Each path below is one point turned by a fixed rotation once a step. After each direction that follows a path, write how fast that rotation turns it, in degrees per step (0 if it stays still).
Each turn is a multiple of 5 degrees from 10 to 175, or 0.
Each row of a path follows its step; steps can be skipped.

step 0: [-0.17  2.04 -1.53  1.90 -1.28 -3.64  0.73 -0.23 -0.37  1.51  1.27  1.45
 -1.23  1.98 -1.47  1.14 -2.88  0.24  0.85  0.19 -1.44  0.68  1.29  0.91
 -1.62 -0.98  2.39  0.40 -1.45  1.98 -2.13 -1.41 -0.16  1.38]
step 1: [-2.39 -0.08 -1.13  0.27 -1.12  3.95  0.19  0.95  2.34 -0.12 -1.74  0.73
 -0.02 -0.60  0.27  0.59  0.97  1.29 -0.27 -1.75 -1.23  1.74 -1.70 -2.22
 -3.01 -0.85  1.01  0.43 -1.55  1.77 -0.21 -2.23  0.70 -2.19]
step 3: [-2.34 -0.22 -1.58 -0.73  0.15 -0.82  0.07 -2.22 -2.51 -4.10 -2.26 -0.26
  0.29  1.85  0.61 -0.40 -3.32  0.90 -2.01  0.49  0.41  0.60  0.27  0.07
 -1.62  2.13  1.76 -0.19  0.59  0.12  1.05  1.84  0.39  0.99]
step 4: [ 1.31  1.37 -1.62  0.34 -1.94 -0.27  1.62  0.76 -0.18  0.15  0.60  0.19
 -2.14 -0.22  0.37 -1.75  1.68  4.79 -0.92  0.51  1.32  1.92 -0.59 -0.54
  2.24 -0.60  1.63 -2.77 -0.24  1.32 -0.17  1.36  0.28 -2.20]
step 5: [-0.35 -0.43  0.56  0.75 -1.12  1.22 -2.08 -0.25  4.82 -1.76  1.02  0.37
  1.07 -0.40  0.91 -1.13  0.04 -0.10 -0.08  0.44 -0.29  0.01  4.46 -0.83
  1.07  0.21  0.23 -0.18  0.03 -2.81 -1.14  0.94  2.97 -0.33]
step 6: [ 1.90  1.12 -1.67 -0.79 -2.09 -2.18 -1.03 -1.56  0.39 -0.92  3.28 -1.90
  0.61 -0.12  1.01  2.82 -0.74 -1.72  0.56  0.72 -0.07  1.14 -0.30  2.34
 -2.40 -0.49  1.52 -1.45 -1.95  1.14 -0.59  0.98  0.10  2.45]
step 8: [ 0.05  0.56 -0.28 -0.72 -0.86  1.36  0.89 -1.38  1.26 -1.03  0.14  3.41
  2.55 -2.23 -1.22 -1.75  1.48  1.52  1.74  0.50  1.67 -2.31 -1.13 -0.84
 -1.51 -2.53 -1.47 -2.15 -1.19 -1.52  0.65 -1.68 -0.61  1.24]
step 9: [-0.15 -0.32  0.94 -2.81 -1.57 -0.33 -1.32  0.08 -1.56 -4.09 -0.84 -3.01
  2.15 -0.61  2.09 -1.18 -1.34 -0.79 -1.07  0.54  2.57  0.07 -1.37 -0.63
 -0.71  0.20 -1.42  1.81  2.07 -0.35  0.18  1.10  0.66  0.97]
step 10: [ 0.80  0.78 -1.78  0.61  1.50  0.20  2.18 -1.92 -3.27  0.43  1.87 -1.88
 -1.44  0.33  0.96 -1.15  0.06  2.13 -0.15  2.94  0.78 -0.21  0.08  0.32
  1.88 -0.87  2.01 -1.19  1.37 -2.27 -0.36  2.14 -2.46 -0.41]
Speeds:
[ 0.28 -0.26 -0.33  0.29  0.88 -0.91  0.10 -0.73 -0.02  0.07 -0.60 -0.43
 -0.50 -0.13  0.87 -0.96  0.09  0.02 -0.08 -0.18  0.06  0.04  0.17  0.75
 -0.70 -0.19  1.29  0.49  0.41  0.96 -0.43 -0.12 -0.95  0.05] | 110
[ 0.68 -0.11  0.06  0.21  0.59 -0.18  0.43  0.10  0.35  0.03  0.39  0.85
 -1.25 -0.15 -0.41 -0.10 -0.45 -0.33 -0.20  0.42 -0.24 -1.14  0.67 -0.83
  0.03 -0.76  0.56  0.39  0.89 -1.21  0.17  0.08  0.18 -0.10] | 135
[ 0.10  0.20 -0.83 -1.11  0.58 -0.29 -0.20 -0.03 -0.34 -0.59 -0.84 -0.34
 -0.33 -0.14 -1.00 -1.31  0.15 -0.05  0.01  0.18 -0.71  0.15 -0.22 -0.10
  0.49 -0.63 -0.57  0.51 -1.11 -0.20  0.15  0.69  0.20  0.00] | 60
[-0.28 -0.59 -0.90  0.32 -0.41  0.09  0.23  0.53  0.42 -0.91  0.60  0.59
  0.02  0.73 -0.45 -0.46  0.83  0.22  0.75 -0.19  0.82 -0.46 -0.09  0.61
  0.53 -0.27  0.16  0.97  0.17  0.65  0.26 -0.87  0.50 -0.52] | 100
[ 0.64  0.10  0.98 -0.04 -0.45  0.09  0.60  1.02 -0.66 -0.12  0.49  0.16
 -0.21 -0.75 -0.21 -0.21  0.30 -0.48 -1.06 -0.39  0.70 -0.30  0.33  0.53
 -0.11 -0.77  0.45 -0.33 -1.01  0.88  0.57  0.39 -0.02  0.25] | 160
